In the rows, 128 means zero.
Each named turn below is shown by a few rows before and after it. Which turns, in which order, take the first row of each later pair to the second? The first pair is answered.
turn Vogez:
129; 153; 109; 156; 113; 149; 144; 136; 133; 144; 161; 117; 139; 113; 104 -> 149; 110; 141; 141; 123; 155; 117; 91; 99; 128; 126; 130; 104; 145; 135
144; 100; 140; 153; 150; 137; 109; 119; 109; 131; 134; 108; 112; 138; 137 -> 122; 120; 142; 149; 142; 132; 119; 152; 140; 104; 141; 141; 152; 125; 138
113; 141; 140; 140; 146; 137; 136; 121; 122; 122; 148; 135; 127; 118; 128 -> 116; 136; 137; 136; 143; 140; 130; 115; 114; 129; 144; 123; 119; 116; 127
159; 127; 164; 161; 152; 174; 125; 102; 117; 137; 140; 138; 132; 114; 139 -> 146; 149; 159; 165; 153; 168; 133; 116; 135; 138; 151; 146; 155; 103; 134
turn gud:
111; 124; 147; 125; 122; 130; 143; 100; 128; 119; 123; 160; 127; 137; 152 -> 104; 136; 141; 138; 131; 128; 147; 112; 128; 121; 136; 158; 133; 129; 145
157; 136; 110; 111; 120; 120; 107; 117; 113; 151; 123; 115; 112; 107; 113 -> 143; 115; 119; 135; 147; 125; 109; 122; 91; 140; 134; 109; 103; 138; 123
131; 153; 137; 162; 140; 141; 142; 103; 121; 140; 187; 140; 139; 99; 126 -> 165; 143; 126; 90; 108; 127; 125; 86; 134; 143; 132; 145; 122; 87; 136
106; 165; 122; 159; 119; 132; 154; 106; 112; 149; 169; 145; 129; 119; 125 -> 135; 154; 119; 103; 88; 119; 139; 83; 127; 148; 114; 153; 113; 116; 130
turn domun:
163; 129; 134; 125; 146; 124; 113; 126; 130; 169; 143; 99; 124; 94; 118 -> 144; 133; 133; 137; 150; 122; 121; 136; 126; 169; 155; 89; 123; 106; 109
122; 133; 111; 91; 104; 114; 124; 152; 161; 116; 102; 136; 143; 119; 119 -> 132; 145; 112; 91; 102; 117; 128; 146; 162; 122; 109; 135; 141; 109; 114
147; 128; 159; 167; 133; 151; 120; 127; 119; 158; 165; 123; 127; 122; 115 -> 134; 121; 160; 175; 140; 148; 129; 136; 118; 149; 162; 119; 130; 128; 116
158; 135; 127; 113; 121; 137; 124; 114; 136; 148; 125; 128; 129; 102; 126 -> 147; 150; 121; 128; 123; 133; 129; 118; 135; 155; 138; 123; 125; 103; 110
Now pairs of rows:
Between the rows of a pair lie 2 to 4 turns.
97; 116; 149; 136; 126; 136; 127; 92; 87; 120; 145; 134; 113; 135; 152 -> 92; 152; 139; 125; 98; 129; 137; 114; 131; 117; 146; 158; 149; 97; 148 => Vogez, Vogez, Vogez, gud
77; 86; 150; 149; 156; 126; 131; 137; 105; 90; 144; 116; 106; 176; 136 -> 141; 76; 168; 101; 135; 142; 103; 102; 114; 98; 101; 137; 95; 146; 156 => domun, domun
177; 130; 127; 166; 145; 158; 106; 158; 133; 147; 165; 77; 166; 95; 107 -> 151; 105; 131; 178; 159; 155; 107; 180; 127; 126; 159; 73; 168; 120; 114 => domun, domun
104; 109; 140; 128; 133; 120; 144; 127; 123; 97; 120; 146; 119; 166; 143 -> 141; 117; 139; 108; 115; 132; 131; 94; 129; 112; 110; 153; 113; 137; 150 => domun, domun
115; 128; 97; 113; 110; 110; 128; 146; 139; 156; 130; 77; 114; 125; 99 -> 85; 143; 138; 162; 138; 126; 150; 154; 146; 114; 167; 132; 147; 126; 128 => gud, gud, Vogez, gud
